(in the rows, 128 means zero)
Each path below is one point turned by a fixed rotation once a step. After each direction that follows a path, write how fast that rotation turns it, in deg/step (0 if it stays still).
Each turn is a multiple of 5 degrees from 10 to 175, or 0.
Each row of a path follows its step; steps can be skipped.
path 1
step 1: [128 125 124 133 120 132 129 134 128 131 126 123 117 130 128 127 130 127
 129 130 121 124 123 136 131 130 123 120 127 130 134 122 135 120 116 132
 132 132 123 131 136 137 132 133 128 127 121 132 132 124 125 129 133 124
 118 120 130 123 125 118 137]
step 10: [121 124 125 129 122 128 128 120 129 127 124 124 124 126 125 129 129 131
 135 132 132 129 133 128 131 130 129 133 133 124 118 122 137 133 125 137
 127 120 134 131 138 138 131 141 123 142 129 124 124 123 124 130 126 126
 132 129 132 131 132 122 130]
step 13: [139 133 127 133 128 126 130 128 131 120 123 130 126 128 135 134 129 129
 121 126 121 129 120 125 123 130 127 131 124 130 131 135 137 122 129 135
 117 128 129 128 135 123 130 130 126 129 126 142 125 131 126 131 131 123
 126 128 136 118 117 119 131]
step 14: [135 130 122 115 121 128 124 132 124 119 128 129 131 127 123 131 125 124
 137 127 120 134 128 130 123 127 120 129 127 129 132 120 130 129 126 135
 135 131 127 133 130 127 126 138 131 142 120 135 117 124 129 131 135 125
 127 128 125 131 119 127 129]
step 18: [128 122 129 128 123 126 125 120 125 121 132 127 130 127 120 137 133 133
 122 126 124 131 120 120 130 126 120 136 136 119 129 123 131 129 130 129
 124 129 124 125 128 125 140 132 125 136 131 141 125 126 127 128 127 124
 127 125 134 135 134 119 133]
step 25: [132 124 129 129 133 125 123 120 128 129 125 131 127 116 134 135 119 125
 117 128 120 127 126 128 131 135 135 133 127 125 140 124 134 126 129 128
 122 118 129 125 118 121 137 129 131 126 124 138 124 130 123 126 127 132
 129 124 125 128 128 135 126]
step 26: [131 121 130 128 134 121 126 128 129 123 124 135 129 130 131 141 136 132
 126 126 126 132 122 131 134 124 122 124 130 133 135 120 132 130 122 137
 127 129 125 126 119 131 132 136 135 129 116 132 131 125 132 138 131 128
 118 128 133 125 131 123 125]
step 27: [130 129 128 123 119 128 136 126 128 119 122 136 128 124 126 131 127 124
 123 127 117 136 126 126 133 137 132 130 132 132 127 120 124 120 125 129
 121 120 125 122 135 128 136 125 136 131 123 126 121 127 130 125 128 127
 118 131 136 123 117 127 127]
step 30: [138 126 132 129 129 124 123 113 133 124 132 129 142 122 122 131 125 127
 133 123 127 125 131 137 137 126 125 134 131 124 128 130 134 129 121 137
 125 128 127 131 131 126 133 130 128 120 125 132 137 131 121 132 128 125
 124 124 121 131 136 129 128]
Directions:
[128 129 127 130 129 128 129 128 124 129 129 128 130 129 126 129 130 127
 128 127 129 128 128 130 127 129 128 128 129 129 127 128 126 128 126 127
 130 130 126 128 129 127 129 126 126 128 131 132 129 126 127 127 129 126
 128 127 127 131 129 127 129] : 25
[126 125 126 127 128 127 129 129 127 128 127 129 127 129 129 126 129 129
 129 131 129 125 124 129 125 126 128 127 130 128 130 128 130 128 127 126
 129 129 127 126 126 128 128 129 129 129 127 128 129 129 128 127 130 129
 127 126 128 129 130 128 129] : 130
path 2
step 7: [138 124 131 126 127 133 130 135 125 134 123 126 125 128 124 128 125 134
 125 130 133 133 131 130 131 125 130 128 134 132 121 122 125 137 123 138
 127 125 125 125 126 141 123 117 135 131 119 131 121 130 122 139 126 122
 121 122 119 136 130 128 126]
step 8: [125 136 126 132 126 124 128 131 125 128 125 122 121 133 127 126 123 120
 122 129 135 125 129 125 131 124 126 135 123 127 133 121 140 126 125 133
 116 121 123 137 116 129 132 124 129 123 131 132 132 132 124 119 131 125
 131 120 123 137 137 125 133]
step 9: [134 115 132 132 120 126 119 137 130 129 128 130 119 129 115 133 126 125
 130 128 129 128 123 126 131 122 128 136 134 129 125 124 131 138 123 130
 139 138 124 125 117 126 131 126 131 116 122 124 128 132 134 129 127 129
 130 129 129 132 127 125 125]
step 13: [133 132 126 125 120 127 133 133 132 135 122 137 116 139 129 126 130 128
 121 135 130 124 130 130 125 125 130 127 122 128 128 125 123 122 129 133
 137 120 136 132 120 133 131 130 129 124 119 131 129 134 125 120 120 128
 124 124 128 133 138 119 132]
step 27: [124 125 131 135 130 133 127 130 126 125 127 132 125 128 117 123 128 122
 125 133 130 133 132 127 134 130 139 133 118 129 124 126 126 136 121 128
 132 131 120 118 121 137 130 127 128 116 123 124 120 131 124 116 125 127
 129 128 131 129 119 135 131]
step 28: [128 132 128 127 123 126 134 134 129 137 118 129 127 127 137 128 121 134
 124 136 133 124 126 130 119 135 132 136 132 134 131 124 120 125 122 126
 133 130 136 123 123 124 128 123 130 123 122 129 123 137 129 113 126 130
 125 126 118 131 130 119 128]
step 36: [123 130 135 124 122 117 128 134 124 135 124 133 127 130 128 137 124 124
 129 139 130 134 128 125 129 126 135 128 125 134 125 126 124 137 130 121
 141 124 128 124 121 132 134 132 125 123 120 130 126 134 123 128 135 130
 127 117 120 136 132 132 123]
step 37: [136 130 130 125 127 130 132 141 119 132 130 126 128 129 122 129 128 129
 124 125 134 130 129 127 126 135 135 134 128 134 136 131 129 125 114 128
 125 127 129 125 123 136 127 121 130 129 136 123 126 135 125 122 119 122
 130 119 133 141 120 129 122]
step 42: [135 130 128 126 125 134 124 131 128 136 131 120 120 130 117 122 124 121
 121 127 138 127 127 134 132 125 138 128 118 127 132 124 130 135 126 130
 121 123 129 122 123 135 127 128 121 117 121 131 129 129 124 123 126 132
 127 115 125 126 125 133 132]
Directions:
[128 128 128 129 128 128 129 128 124 127 128 128 128 129 132 127 126 128
 130 130 127 127 130 128 125 130 127 129 127 128 128 126 130 128 127 129
 127 131 129 127 129 128 126 127 127 127 128 127 127 127 130 130 128 125
 128 129 127 129 127 129 124] : 160
[129 125 129 127 131 126 128 128 127 128 129 129 126 128 127 129 129 128
 129 127 129 128 128 129 127 127 127 128 128 129 126 127 128 130 129 126
 128 130 128 126 127 129 130 131 128 130 130 126 127 130 128 131 131 131
 126 128 127 129 128 127 127] : 145
[130 127 128 126 129 127 127 128 127 130 129 127 128 130 124 127 127 126
 126 127 127 129 128 127 130 129 125 126 130 127 129 126 129 128 128 131
 128 129 129 129 127 128 129 129 127 127 128 131 128 127 127 130 127 127
 128 125 128 129 130 128 125] : 10
[123 126 127 128 128 127 128 129 128 128 127 130 127 128 129 127 130 128
 128 130 128 128 131 126 128 128 126 127 127 128 127 127 129 127 129 129
 129 128 126 128 127 129 130 128 128 129 127 129 132 126 126 126 129 129
 127 127 132 129 127 129 127] : 155
[128 125 128 129 129 128 128 130 127 128 129 127 129 125 126 128 128 131
 128 128 126 127 130 126 129 130 127 130 129 128 128 129 130 126 129 127
 128 128 131 128 127 126 129 130 129 126 128 127 127 129 130 125 127 127
 129 129 129 129 128 128 127] : 115
